In the data rows, 128 means zero.
Here are some points, one per row:
[103 158 179 191 146 105 125 115  96 139 134 167 142 212 110 111  80 114
  98  30  93  70 122 121 149 129 129 157 109 116 145  97 146 159 187 147
 150 120 125 173  35 135 147 118 149 185  41  32]
[151 111  86 174  73  96  83 163 182 138 185  14 170  92 137  95 205  95
 169 133 148 138 149 109 143 131  19 153 146 141 135 125 167  75 188 178
  71 168 114  63 136 129 157 113 160 183 124 124]
[128 157  38 136  86 112 146 133 134 103 111 112  96 133 139 101 101 117
 140 219 168 104  90 105  91 118 108 172 103 103 173 210 106  57  89 167
  24 118 152 121 201 129  81  68 118 154 119 146]
[169  79  96  68  62 142  73 172 123 158 116  74 126 199 131 173 203 125
 120 143  67 147 154 150 180 103 133 204 147 107  94 159 248  93  38 204
 151  57 161 119  85  69 133 144 123 140 142 119]
[167 101  88  87 122 101 157  79 189  78 137 115 107 125 184 110 129 101
 132  86 128 181 162  95  82 121  86 127  79 208  97  89 172 141  89 101
  81 112 150 171  40 122 112 162 132 120 134 134]
[135 217 104 136 174 189 177 149  95 124 140 130 190 164 150 130 153 161
 145 207 145  91 133  96 133 118 184 137  52 103 184 183 148 129  77 132
 118  22 193 160 132  75  65 138 125  41 116 153]
[114  63 129 153  50  76  65 151 125 103  98 123 193 179 142 117 143  94
 105 136 218  36 245 162  69  94 118 110 137 107 167  73 142 151  98 137
 201 197  74 206  75 162  93 173 110 199 107 118]
[119  89  78 131  60  47 124 152 140  95  95  26 149 113 102  95 170 100
 133 108  76 115 142 164 127 101 133  56 120  47 111 106 169 115 159 106
  50 123  98 132 171 150 103 102  68 167 110 143]
[156 112 139  96  86 144 126  73  60  86 114 151 129 142 150 121 135 115
  85 154 137 170 114 129  71  80 169 139 135 112  38 125 125 112 105 107
  99 139  65 146 184 146  94 142 121 119 160 158]
[ 92 195 113 214 108 148 137  85 114 120 121 148 145 112 102  70 103 102
 164  61 163  92 148 145  84 113 137 113 164 143 159  31  79  97 164 146
 129 101 139 124  82 130 105  86  64 133  14  61]
[ 94 150 163 143  99 175 130 178 102 224 155 137 101  80 123 101 117 131
 179  56 137 130 210 118 122 105  69  87 144 113  61 108 146 122 164 103
 126 138 148  88 152  95 133 124 151  98  47  90]
[116 157 149 121 156 167 190 142 109 136 149 178 154  79 122 130 150 152
 131 171 170 127  94 122 154 150  60 147 110 154 122 250 128 109 108 119
 100 119 111 122  72 125 120 108 166 114 184 120]
[164 134 163 195 229 145 153  19 149  85  75 105 124 145 104 134 147 175
  76  61 105  87 207 106 120 102 179 142 168 141 158  88 173 150 116  78
 151  86 180 116 156 118 140 150 165  79 133  99]
[ 72 134 130 162 126  47 134 110 104 157 147  29 111 100 125 109  85 161
 140 105 162 101  30 146 107 126 124 136 108  62  90 120 137  86 109 133
 144 119 101  86 164 104  58 125 210 132 174  43]
[218 144  71 123 120 154  67 216  80  83 133  56 122 170 164 168 184 198
 115 154 120 129 140 109 178  88  63 141 121 133 190  96 195 141 172 218
 139 156 144 193  65 127  92 118 125 192 147 136]
[102  78 134 116 114 131 124 152 140  58 192 124 119 163 135  95 106 169
 113 132  96 116  81 155 116 156 122 181 154 122  75 115 166 148  82  81
  85 121 113  89 173 117 110 177 105  98 120 136]
[190  89 118 176 181 108  79  93 158 142 115 153 156 156 160  58  98  82
 140 160 105 137  60 112  85  88 107 131  97 124 185 109 119  82 120  80
 123 164 134  57  68 137  94 104  94 190 125 180]
[114 115 124 129 115  79 109 128 120 150 133  87 111 121  97 169 132 109
 133 114 112 123 136  77  85 136 105 117 134 157 122 129  52 153 135  89
  81 137 120  92 113  63 111 169 151 162 164 173]
[156 129  88 136 124 134 116 112 197 127  73 126 172 133 152 172 170 106
 176 109 113 154 136 141  67 160  93 151 163 135  89 117 151 178 133 141
  85 172 112  66 255 108  79 139  59 133  92  91]
[125  85 127 122  90 130 161 169  67 114 119  81 181 121 112  89 142  91
 190 103 119 129 120 195  69 104 124 155 187 159  82 150 143 165 174 173
  97 185  76  94 161 130  88 117 108 151  49 176]
[163  96 136 122  90 129 168 169  79 169 166 103 124 146 127 155 146 110
 177  81 160 131 117 126 159 128  33  40 118  58 155 104 204 145 148 157
 213 106 109  97 159 176 160 147 131 107 139 142]
[ 53  84 149 146  58 115 169  95 141 202 129 191 220  97  95 121  23 101
 165 132  92  89 102 177  96 163  94 100 153 147 117 138  41 131 153 136
 126 168 122  82 132 167 157  85 102 155 107 141]
[ 74 113 164 185 143 122 174 152 119 129 184 149  90 180 115 165 126 105
 119 148 127 103 107 113 104 167  76 104 105  87 115 102 124  62 141 143
 132 165 115 163 168  88 137 131 144 100 141 182]
[140 193 116 152 129 152 148 199  93 155 143 135 153  67 137 128 133 142
 121 107  84  89 179 117 120 112 147 216 108 199 141 114 132  63 187 143
 147 190 151 138 134 137 144  41 153 125  92 123]
[133 143 128  47 179 109 128 206  92 110  78 181 177  73 113 118 126 144
  96 111 157 107  93 145 140 180 126  66 135 103 173 210 138 114  80 132
 123 156 123  67 119  97 152 196 182 150 157 113]
[210 169 104 132 155 145 118 192 151 113 132  80 137 166 111 136 116  74
  32 129 146 147 146  76 178 157  91 135 132 155 179 169  43 150  77 156
 120 126 124 145 122 112 129 164 118 136 222 116]
[192  80 135 106 168 169 149  62 215  96 212 161 184 104 124 151  80 135
 171 111  97 128 142  76  96 180 116 210 156  74 146 180  79  83 183  15
 108 188 156 176 139 141 149 147 127 125 147 102]
[ 92  87 101 113 184 175 135 112  16 169 157  92  88 128 123 141 143 135
  80 126 163 194  15 131  92 127 178 116 205 189  58 191 216  95 196  91
 150 119 227 155  97 135 111 124 148 104 141 167]
[ 58 144  63 126 154 186 108  67  56 190 115 183 138  92 111 136  90 224
  77  95 125 107   8 181 207 140 219  80 215 187 167 142 165 255 138  73
 114 177  54 183  36  78  93 255 103  53 107 206]
[  5 196 140 154 132 222 129 141 109 117 153 153 142  75 158 137  66  93
 128 183 153 105  95 158 116  93 111 119 152 156 113 219 105 166 125 193
 116 114 161 154  88 117 109 146 156 138 195 136]
[122  81 121 111 120  78  81 123  94 127 143 162  89 149  93 111 166 125
 174 156 135 126 190 112 152 127  76 127 175 140 180 168 206 152  71 215
 197 240 148 109  63 165 114 160 170 122 118 172]
[178  89  54  91 179  62  41 108 128 155  81 179 145 156  88  74 104 221
 108  34 108  92 126 164 144  92  74  93 136 144 104 126  80 100 167 182
 165 208 149  97 120 102 103 155 113 168  98 137]
[159 102 113 154  91 109  91 114 200  89  84 117 140 165 133 138 198 192
 129  99 119 133 175  82 172 138 217  58 170 122 208  86 188 156 123 167
 193 115 146 130 154 103 131 196 118 174 189  94]
[ 99 174 126 111 120 201 150 175 174 178 161 155 101  39 174 131  62  92
 100 188 223 105 220 164 148 127 115 140 117  94 127 149  80 139  13 147
 134 121 163 106 142 146 124 159  75  39 163 212]
[119 163 114 140 181 167  89 123 124 158  95 148 121 165 140  83 111 123
 143 103 175  86 147  94 140 105  46 100 103  87 102   5 120 152 219 191
 164  39 162 159 126  91 145  70 182  76  63  92]
[118 143  91  97  88 175 152  94 127 126 158 137 217 101 167 145 101 152
 145 138 140 190 125  53  69 106 120 174  81 153  72 173 152 118  83  17
 152 168 151  65  62 129 146 157 158  75 132 205]
[ 88 252 147 102 116 131 105  77 118 131 136 124  93  70 149 183 136  92
 119 171 177 123 131 124 142 116 127 144  53 144 129 139 126  69 187 102
  60 113 125  89 104  77 164  67 137 110 149 143]
[122 132 104 164 199 209 189 198 118 234 131 161 142  86 156 152 161 110
 118 163 101  72 167  98 142 109 239  84 144 121 101 250  57  46 165 137
 108 173  95 129  45 149 141 139  79 102 185 110]
[124 129 161  96 102 129 182 104  91 102 131 167 136 201 157 190 102  33
 184  82 156 116 218 177 116 128 126 170 173 108 123   0 128 155 119 108
 146 141 162 200 135 143 144 196 179  75 179 106]
[180 169  94 134 158 168 195 131 156 225 140 100  79  94 164  44 151 174
 169 223 123 117 161 155 114 113 156 107  88 154 142 251  84  73  93 240
  38  78 119 120  98 131 139  51 114 214 172 159]
[115  87  51 101 144 136 203 128 159 219 145   0   5  78 195   0 122 112
 160 180 112 255  84  74 115  62  54 169  77 123 105 204 188   0 202 138
 104 157 143  88 125  47  97  92 160 120 109 233]
[ 79 133 162 154  75  54 109 139 119  81  79  93 115 159 172 160 149  65
 195 140 203 165 152 152 126  89  33 152 158 155 103 121 129 125 119 101
 169 124 109 133 147 126 121 204 132 126  65  98]
[107 132  86  95 117 179  54 154 101 116 129  42  85 126 237 105 139 117
 112 152 133 180  47 160 123 131 179 164  72 105 102 130 129 161 121 147
  84  43 138  64 172 151 116 166 121  56 161 142]
[118 147 151 127  61  62 106 157 163 164 149  94 179 143 151 130  77 127
 111 124 165  92 168 108  64 103 136 135  90 110 172  87  84 110 126  78
 159 134 106 109 114 114 140 198 125 167 137 129]
[140 168 167 114 153  69 130 161 235 110 155 157 163 134 142 149 152 169
  88 134 133  82  78 108 109  66 168  92 153 149 137   0 106 223  90 150
 150 120 177 165 107 110 143 123  99 143 156  58]
[140  62 122  87  90 163 165 183 175 156  97 121  92 153 129 146 119 135
 143 134  92 160 159 158 148  85 141 112 173  90 175  91 161 178 166 142
  38 102  70 124 172 177 120  84  88 141 141 137]
[131 188  91 128 169 127 183  83 123 144 121 159 153 105  44  89 124 102
 145 181  97  31 102 163 165 121 164  60 158 164 127 137 134 170  53  93
  87  43 115 184 163 155 132 115 123  83 191 130]
[ 68 121 119 153 147  61  87  69  63  63 147 132 122 200 156 117 182  66
 183 132 177 168 141 181  98 128  69 150 155 112 142  50 179  88  60 171
 119 152 138 142 134 151 131 173 101  98  48 100]
[115 175 135 150  95 176  93  26  68 187 111 141 175 108 107 166  69 146
  82 139 229 184  18 177 161  88 225 139 157 134 146 133 123 218 112  96
 105 182  77 128  64 149  62 251  86  40  57 140]
[ 48 110 143  94 110 111 128 154  83 164 165 180 209 171 141 116  93  96
 191 116 133  63 174 155  85 128  98 182 159 170 115 108 130 146 184 122
 140 111 110 111 109 128 145  96  95 112  81 143]
[115 140 184 170 172  70 158 181 129 103 104 170 144 153 132 111 175 101
 139 156 176  64 139 126 126 140 170 153  31  97 103  54 141  96 111 202
 100  29 187 146 157 172 162 151  64  70  71 109]
[144 202 123 139 137 158 180  98 118 178 129 168 121  99 140 128  78  72
 180 127 126  58  75 116 159  78  79 176  90 144 134 255  96 135 135 135
 100 160 131 111 155 110 142 144 107 127  94  78]
[128 120 140 125 120 169 135 149 124 109 170 108  89 202  90 137 205 168
 147 167 129  84 189 103  99 172  53  92  51 114  96 145 106  73 185 119
 168 129 192 200  41 102 151  77 137 124 117  92]
[179  66 139 122  48 150  79 171 122 115  64 149 186 195 110 102 136 116
 139  59 117  92 171 168  88  72 165 146 167 166 198  70 132 255 132 144
 125 185  37 195 141 130 118  82  77 152 155  80]
These points spread out most along one direction. Take the direction at right angles to it along which they spread out most. Go by this last direction. For each point below, how far along it does it lie, from 0 to 99? The average is 50, and the first point in the table lies past the average. One standard deviation of the points above along it is 16.
[118 109 120 110 196 158  99 174 113 119 123 122  93 194 160 127  96 204
 122 116  91 153  38  69 100 204 138  58  74 150  90  80 131  46 149  83
  85 190 121  99 177  98 142 150 154 143 148  83] 47
[151 160 161 124 122 123 179 142 166 113 186 190 112 119 125 141 158  72
  78 163 102 106 135 131 124 117 125 183 156 177 169 192 134 134  77 109
 147 135 136 206  61 171 110 101 143  99 178 132] 59
[115 139 181 177  54 120 177  75  99 101 154 138 130 121  87 103  81  98
  90  85 103  30 158 120 131 145 105  63 194 152 102  79 133  97 178 136
 105 130 155 138 104 109 134  41  70 101  68  63] 50
[189 112 189 106 132 195 129  69 152  94 172 126 154 201 121 126  97 131
 153  29 146  87  72 157 108  99 205 200 143 167 142 108 154 105 109  44
 109 162 120 164  70 122  79 135 100 145 171 134] 66
[114 123 110 114 184 102  96 150  78 133 109 192 148 166 209 214  94 178
 118  98 244 161 187 127 131  84 119 181 181 168 147 136 129 166 114 104
 193 107 174 136 124 103 156 191 153  82 149  95] 65
[132 128 138 146 106 104 145 170 174 132 189  97 147 190 107 146  69  77
 193 101 158 162 146 124  74 208 110  88 137 119 153 144 134 112 193 121
 100 104 106 149  37 181 161 164 119 164 109 151] 43
[125 160 124 191 108  47 121 125 161 138 128 129 117 181 159  33  98 161
 164  46 151  81 144 121 116 152 123  95  96 155  87 121  96 106 167 158
 135 109 183 196 102 106 143 108 121 123  67 160] 41
[115  98  76 141 104  69  85 166 147 114 163  17 119 140 176  39 140 101
 173  95 120 140 201 148 104 134  29  64 140  77 160  67 101  94 200 223
  75 112  79  78 190 151  96 136  80 164  95 131] 13
[188 148 132 111  68 130  81 146  84 106 140  49 121 114 145 138 114 115
 151 139 124 176 175 186 118 125 113 123 154 130 114 147 209 161 151 141
 137 174 115  98 100 136 160 108 104 123  70 101] 40
[145 160  57 157 156 164 133 158 177 188 151  95 165 128 193 155 128  99
 105 147 126  81  99 117 231  71 158  47 103 188 163 254 115  87 123 156
  99  99 138 115 116 127  71  77 154 123 173 119] 53
[ 96 140 119 147 155 119 138 219  86 129 222 124 118 102 114 140 103 107
 198 167 140  90 158 166 122  86 211 185 132 130 113  84 129 138 136 141
 107 100 112 145 187 137 131  93 105 142 133 164] 49
[ 59 136 102 161 189 150 157 159  22 105 168  89 113 112 106 114 187  66
  99 136  73 121 143 132 122 108 153 138 110 130 135 231 127 133 103 172
 104 135 141  81 192 128 105 135 115  98 141 124] 51
[109 124 173 147 162 160 103  99 210 158 156  78 170  72 135 151 131 163
 134 147 106  82 121 114 102 126 145  84  87 112  83 140  98  64  69 165
  93  42 145 181 108 168 143  89  90 140  52 149] 47
[190  88 168 193 155  74  96  76 133  14 126 155 103 170  84 154 122 114
 114 137  80 131 154 116 102  95 100  28  87 134 125 130 135  89 138 127
  87  80 186 165 133 113  71 133  68 101  94  41] 43
